Families of rows that turns and mirrors carry onto each other, the same ones carrying the whole set onto itself: the rest of each named row's family, in list order
4 families of 8 rows
fifik: [ -2  18  11   0 -14  16   4  13  -2 -10 -22   7  -7  13 -12  -9   4 -36
  -2 -20  -9  -3   7   0 -17 -27]
nutil: [  2 -12  17  -1 -15 -20  17 -19  -2 -31   4  18   5  -2 -19  -6   1 -12
  -1 -27  -9  21  -3  -6  -3   6]
tedek: [ -3 -14  15   8  -6 -11  -3  -7   5 -11  15  18  -2 -24 -13 -10 -12  20
 -15 -20 -14  17 -18  -2   9  12]
doza: [ -8 -12   6  19  11 -34  20  18  11  10   2  -8  -5   1  -9 -10   3  -9
 -23   0   4  14  40  -7  26  22]
pefal: [-13 -19  22 -11   0  -3  22 -16  10 -22  -4  17   2  -3   0 -11   3  -1
   7 -34 -13  19  -5  -2  10 -15]
rudu: [  3   9 -40  -5 -18  28   0   7  -6  14 -16  19  -1  27  -3 -12   4   3
   9   0  -1  -7   7 -17   6 -13]
riva: [-16 -22 -24  15  -5  10  16   4   9  18  -6  -3  11  26   8 -12  12 -28
   0   7  -2  -6  33  28   9   3]
dekob: [ -4 -18 -47   4  -5  31   9  -3   8  17  -9  -2   7  31  11  -6   1  -8
  -3   3  -6 -10  13   4   4  12]
sorug: [ -9  12  17  17 -12  -8 -22  15  -5  12   3  20  -3 -19 -11 -13  12  12
  21  13  -8   1  -3  -1 -14 -20]
pofak: [  2  -3 -16  22   0  -1  11  -8   7  26  16 -33   1   2  19  18   5 -19
  -1  12   7 -15  -7  -2  -5  32]
gud: [ -4  31 -26   2 -20  12   0  11  -1  13 -17   1 -11  14   9   1  22 -15
  10  -2  18 -20  -7 -27   3   7]
vid: [-14  19  16  -7  -9  17  -2  -9 -11  21   6   7 -10 -18  18   8   9   5
  23  -1   5  -7 -27   9  -3 -18]
gosok: [-12 -12   9  22  -4 -37   1   3   9   8  21   6   0 -25  -2  -8  12  19
  -3  -1   7   9  -1  -7  25  28]
sape: [ -5 -12  33  -4  34 -15  28  -1   7  -1  -9 -14 -10   1   2   2  -6 -12
 -12  -6 -12  18  29 -13  -1   4]
vege: [  3  -6   6   5   5 -27  12  -2  -4   2  11   7 -11 -15 -12  -1 -13  19
 -28  -9   1  19   7 -16  24  35]
Gopad: [  6  11  11   6   0 -36   4 -10 -11   0   9   1 -11 -14  -6  11   8   7
  -2   6   8   7  -3 -33  -6  38]
lopa: [  1   8  17   7 -14  11 -16   5  -8   4   8  20  -6 -21 -14  -9 -13  12
  -1  -9 -18   8 -18   8  -8 -22]
dapab: [  0 -11 -23  11  11  13  13  -1  -3  32   3 -19  -3  15  11   8 -12 -13
 -22  17  -2  -5  23  15   4  28]
tunuz: [ -9  19 -23  -9   0  11  13   0  -3  31 -10  -2 -11  15  24   8  19   4
  20   7  19 -11   0 -29  17  -1]
kavof: [ -7 -17  25  22  -9 -23   2   3   9  -6  17  13   8 -20 -18 -17   0   4
   3 -10 -16  18   2  13   5 -15]
gado: [ -7   4  -7   5 -16   1  -2  17  -1   1 -19  28   3  18 -17 -25  16  -6
  20   1  -8   5  24 -10  -2 -31]
rab: [-15  -1 -36   8 -21  10  -5   3  -1  18 -10  20   7  20   9 -16  27   0
  25  13   8 -13   9   2   6   1]
lolu: [ -7  18  14   4 -24   5 -11 -12 -14  -2   6  14  -5 -18   1   4  11  -8
  11  -6   2  -8 -29  10 -20   5]
Zava: [ -8 -30 -14  -5  14  10  38 -13  22   3  -7 -15   7  27  17  -1   5 -17
   5 -16  -8   6  17  -7  15  -1]
sab: [-10   5  14  -9  11  23  15  13   9   3 -28  -1  -9  17   4  -9   5 -20
   8 -14 -13   1  17 -10  -6 -38]
Nomun: [ -8  -4   4   3  16  -1  17 -17  -4  34  16 -24  -6  -7  28  21   2   0
   7  16   8  -6  -2   5   4  22]
Fasin: [ 11 -10  15  16  16 -23  23   1   7   2   3 -27  -3   7 -10   8 -10 -28
 -17   0 -11  12  26 -13 -11  16]
Tago: [ -8  14  18 -12   7 -23  11 -12 -14  11   6  12 -17 -18   8   9  10  22
   8  -1  15  10  -7 -28  16  18]
Gube: [  2  17  -4   0 -11  24 -17  19  -3   5 -19  21  -9   5 -12 -16  -3   7
   4  -3 -16  -1   0 -14 -14 -28]
rubo: [  0  -8   1  10  24 -13  12   8   3  17  -2 -14 -12   1  -1   2 -13   0
 -37   7  -4   6  30  -9   8  40]
seve: [-15  -1  -9  21  11 -10   4  14   3  36   0 -15  -7   1  15   0  14 -12
 -11  23  10 -12  30  13  10  32]
finuf: [  1 -13 -31  10 -12  10  30  -2  21  -1  -5 -17   9  31   5  -3   6 -35
  -2 -21   1  -5   9 -10  13   2]

Which other rows belong to the same family as rab? doza, riva, sorug, gosok, kavof, gado, seve
Which other rows belong to the same family as gud? fifik, nutil, pofak, Gopad, lolu, Fasin, finuf
Which other rows belong to the same family as rudu? tedek, dekob, vege, lopa, dapab, Gube, rubo

Families of rows that turns and mirrors carry onto each other, the same ones carrying the whole set onto itself: the rest of each named row's family, in list order
4 families of 4 rows
X: [-18   2 -29 -30 -46  11   8 -14  20 -29  -5   0 -13 -14]
W: [-25 -23 -28 -33 -32  34   2  18  17  10   3 -16 -15   7]
D: [-40 -26 -23 -14  -4  10   3  46  13  -6  -9   6 -36 -13]
L: [-13 -30 -12 -59 -16  22   7  25   4   8 -13 -16  -3  -7]
Y: [-36  -2 -20  -9 -25 -21   2   9   3  -6 -21  25 -15 -30]
V: [ -6  -2  -6 -54 -25  12  11  -8  15 -29 -23  -1 -18 -29]
J: [-31 -14 -18 -21  -5  13   4  53  -3  -4  11   5 -28 -33]
N: [-13   3 -17 -22  17  30  -9  24  12  -2   2 -18 -36 -15]
H: [-18   4 -25 -43  -1   8   5 -15  -4 -31 -35   6 -21 -24]
Z: [-15  -5 -34 -13 -10 -13   8 -12 -16 -10 -22 -16  -1 -24]
T: [-16 -12 -22  -3   4  12 -16  38  -3 -15  -6 -16 -40 -12]
Q: [-33  -9 -16 -12 -24  -6  15   3 -22  -4 -23  17 -29 -39]
A: [-21 -14  -9 -36   8  17  13  31  11  16  -5 -20   4 -17]
M: [-25  -6 -16 -39 -31  43  -2  28  -1   3  13 -17  -4  -8]
C: [-15   3 -10   7 -18 -19  -6   5 -11  -5 -18  -8 -11 -27]
R: [-23  -3 -21 -27 -43  25  22 -14  -6 -32 -14 -12 -16 -21]

Which other rows belong to the same family as T? L, V, C
Which other rows belong to the same family as N? H, Z, A
Which other rows belong to the same family as D? X, W, Y

Families of rows that turns and mirrors carry onto each other, the same ones carrying the whole set onto itself: the rest of each named row's family, in list order
7 families of 5 rows
Livuk: [ -7   4 -35  15 -13  -6 -16  39  26  18  -1  26 -30  19 -23  17]
Par: [-32  17  13  -3   8  15 -25  33  21 -29  12  25  -6  -4   4   3]
zesa: [-28 -14  -8 -22 -22 -21 -26  51  18  -2 -32  37 -23   7   9   5]
Dipaz: [ -7 -24 -21   4 -38 -33  -5  27  24 -15  -4  33 -10 -19 -15   6]
Luf: [ 10  11  30   8 -11  -8 -41   5  35 -24   5  23 -21   9  -5  -4]
Garob: [ 14  15  -9  18 -21  -4 -29  15  43 -18   2  -2 -26  32  -2   9]
rit: [-29  -5  12 -19  -8 -12 -32  44  22 -14 -23  37 -18  -4  24  -8]
Roze: [ -3  15   8   6  -7   3 -28   8  36 -41  10  12 -21  14  19  -8]
giba: [  1  18  -7  29  -2   8 -29  31  36  11  11  12 -26  10  -9   2]
Vaz: [-11  16 -18  11 -13   3 -26  43  30   5  -1   7 -14  21 -27  30]
zinum: [  7 -15 -15  20 -39 -29 -16  26  34  -5   0  17 -10 -13 -21   7]
suk: [ 10  -5   4  26 -30 -20 -24  21  38 -11  10  11  -6 -20  -9  -4]
Tater: [-12  17   8  14  14  13 -25  26  27 -14  17  26 -22  -7   9 -12]
kezar: [-32 -16 -31 -28 -12 -25 -17  21  15 -13 -14  43 -14   7 -18  10]
kiteg: [-24   2  -7 -19  -8  -4 -10  15  21 -53   3  34 -22   6  19  -4]
Baf: [-33  -5  -2 -26   8 -13 -27  10  16 -33   0  43  -7  -8   4  -9]
dul: [-11  26   9  15   1  13 -35  34  34  -9  12   5  -6   9  -8  11]
Dip: [-22  -8 -33 -19 -23 -16  -1  23  18 -35 -10  35 -30  19   0  15]
rap: [-11  -9 -11  -4 -27 -21 -35  52  30  16 -32  22 -24  18   0  11]
zot: [-14 -20  -6   0 -27 -26  -6  21  21 -29   3  37  -7 -30  -2  -6]
bugo: [-14  -1  23 -15  -7 -12 -26   7  20 -41   1  45 -23  -2   3  -7]
Vele: [ 19   6   6  14 -27 -19 -37  13  35  -4  -6  18 -28  25 -27  14]
ruli: [-31  -5 -36  -7  -8  -6   0  38  14  -3  -4  47 -30   4 -14  11]
dop: [ -1  -2 -36   2 -32 -16 -14  22  32 -16 -10  15 -31  35 -13  20]
Mefub: [-13   5  24  -1  -8  -5 -48  43  33  -4 -16  19 -14   2  23 -12]
Tata: [-20 -14  -4 -25 -21 -24 -11  15  12 -32 -14  55 -28   7 -14   9]
vol: [  8  12  -2  14  -9 -11 -47  13  42   6   3   3  -9  18 -20   2]
dut: [-10  11  15   1   9  -4 -46   5  34 -21  10  18  -3  -1   3 -13]
Vig: [ -1   5  10   6 -20 -13 -48  46  38  13 -22   9 -19  14   8   1]
lif: [ -2 -10  11  13 -23 -18 -20  18  31 -29  11  24  -4 -29   3 -12]
Savoz: [-34   3 -10 -10  10   4  -9  30  12 -21   7  49 -24  -9   9  -8]
Fam: [  0 -10 -16  -9 -34 -30 -18  20  22 -10 -18  38 -31  24 -32  23]
seman: [-33   0 -30 -10 -15  -3 -11  46  16  -4  -7  29 -16  15 -25  32]
Dok: [ -7  -7 -32  -2 -23 -26 -30  22  30   9 -12  18 -15  23 -33  19]
vobu: [-45   3 -13 -19   0   4 -10  41  11 -29  -1  40 -13  -1  -6  16]

Which other rows belong to the same family as kiteg? Garob, Roze, Dip, dop
Which other rows belong to the same family as Dipaz? zinum, suk, zot, lif
Which other rows belong to the same family as vol? kezar, Baf, dut, Dok
Which other rows belong to the same family as Vig? zesa, rit, rap, Mefub
Which other rows belong to the same family as ruli? Livuk, giba, Tater, Savoz

Families of rows that turns and mirrors carry onto each other, the same ones carrying the whole set onto itself: the rest of each named row's family, in list order
4 families of 8 rows
Libud: [ 13  18 -15  17  17 -18  21  -8  -8  38 -10]
Pozal: [ 42 -13  -9  29 -15 -16  19   7   6  30  -2]
Fadu: [ 38 -22  -2  11  -6  -7 -14 -26  13  22  23]
gaf: [ -1  13   3   9  -1   9 -12 -29  -7  49 -16]
samo: [ 11  -5 -13  42  -8  -9  -8   3   6  54   7]
Milot: [ 14  19 -23  37  -1  -8  10 -19  -8  37 -22]
Faru: [  8  -3  -5  32  20 -17  -6   7   2  41  11]
pudi: [ 23 -18  -2   3  11  38 -23  -9  -1  25  -6]
Zur: [  5  21   2   5  16   7 -11  -3   2  53 -12]
donu: [ 36  -8   1   7 -12  37 -13 -23  15  18  10]
nusir: [ 33  -5 -24  38  10 -23   9  -6  -6  32   6]
Dofug: [ 36 -30 -12  24  -3  -9  -7  -6  18  39  20]
ves: [ 34 -19 -11  19   9 -30   8  -3   7  21   3]
des: [ 4 29 10  5 -1 15 -3 -6  3 43 -9]
pira: [ 46  -4 -14   4 -17  16  -5 -11   9  -3  -4]
Nitir: [ 23  17 -16  -7  -9  25   2  -2   9  24 -32]
Duda: [  8  -5  -7  32  12 -17   1 -12  11  47  18]
Liv: [ 31  10   1   2  -5  36 -30 -10  10  21  -5]
pegid: [ 27  -3 -20   3  -9  38 -26 -10  14  25  -3]
Zaro: [ 51 -20 -14   6 -16   6  10 -16  12  13   6]
daza: [ 50  -8 -25  13  -7  17  -7 -27  10   4   2]
Gota: [ 31 -17 -24  27  -3 -19  14  -8  11  13  10]
Ronav: [ 11  14   4  33  12 -17  -6 -14  -5  50   3]
logu: [ 12  28  -6  28  17  -7  16   0  -8  29 -11]
vib: [ 27  24 -16  -2   7  20  -6   1  -6  21 -29]
pirin: [ 33 -24  -4  17 -14   4 -15 -13  26  18  21]
Sopup: [ 44 -15  14  21 -13  10  -3  -7   7  29  25]
ponat: [  4  14   2   3   5  25 -18   2   3  35 -24]
noga: [ 52 -10  -4  19   5  26   7 -10  -4   3   0]
kuzem: [ 19  -2 -10  -7   7  17   2 -16  -5  21 -38]
sis: [  9  22  -1   8   5 -10   7  -2 -11  34 -28]
mone: [ 27  11 -16   6  -2  39  -3  -7  -1   8 -21]

Which other rows belong to the same family as Dofug? donu, nusir, Zaro, Ronav, ponat, sis, mone
Which other rows belong to the same family as Pozal? gaf, samo, Milot, pudi, Sopup, noga, kuzem
Which other rows belong to the same family as daza? Fadu, Faru, ves, des, Nitir, pegid, logu
Which other rows belong to the same family as Libud? Zur, pira, Duda, Liv, Gota, vib, pirin

Families of rows that turns and mirrors carry onto each other, the same ones carrying the whole set onto itself: the rest of each named row's family, in list order
6 families of 5 rows
nolas: [ -8  10   2 -24   4 -17  19  20]
zamob: [  2  19  -7  17  -4  17  17 -11]
tikal: [ -4 -23 -27  -6  -5 -25  19 -21]
suvud: [  7 -27  12  14  13  -4  26  15]
lom: [-10 -25 -25   1   5 -17  30 -22]
Rim: [ 11   7 -16  16 -12 -19 -14  -1]
Gose: [-4 22 -6  6 -5 14 18 -9]
dogok: [ -4   8   8 -25   2  -3  15  15]
Ton: [-14 -19 -23  -4   6 -22  27 -23]
Nuvip: [ 15 -22   9  17  13 -11  25  17]
bam: [ 20   8 -15  10  -4 -27  -9   4]
firom: [  8 -29   6  15  16  -9  33  11]
tib: [ 17   7 -22  13  -5 -30  -3   9]
vagup: [-11   8   4 -28   7  -9  21  14]
Kol: [ -6   4  10 -21  10  -8  21  21]
rin: [ -4  21  -5  13  -8  11  11 -16]
dad: [ 11   6 -23   8  -5 -33  -9   0]
sinag: [ 14 -20   3  22  12  -5  30  16]
vesep: [  8 -30   9  20   6  -8  28   4]
timif: [ -5  18  -1   3 -10  16  21 -13]
sabi: [ -5  17 -14  14  -2  17  23 -12]
gok: [ -5  13  -7  14   0  20  21 -14]
Busi: [ 12  10 -22  15  -7 -23  -8  -2]
Kat: [ -5  -4  10 -23   2  -8  16  21]
zuto: [ 13  -1 -25  10  -8 -28 -11  -3]
nagu: [ 17 -24   5  23  12  -3  24  12]
fosup: [ -8   5   6 -26   6 -17  18  15]
nav: [-15 -18 -26  -4   6 -24  31 -17]
nema: [ -5 -23 -29   0   5 -27  23 -19]
zilus: [ -5 -27 -19  -1   4 -25  28 -20]

Which other rows belong to the same family as nolas? tib, sinag, sabi, nav
Which other rows belong to the same family as lom? zamob, Nuvip, vagup, dad
Which other rows belong to the same family as timif? tikal, Rim, vesep, Kat

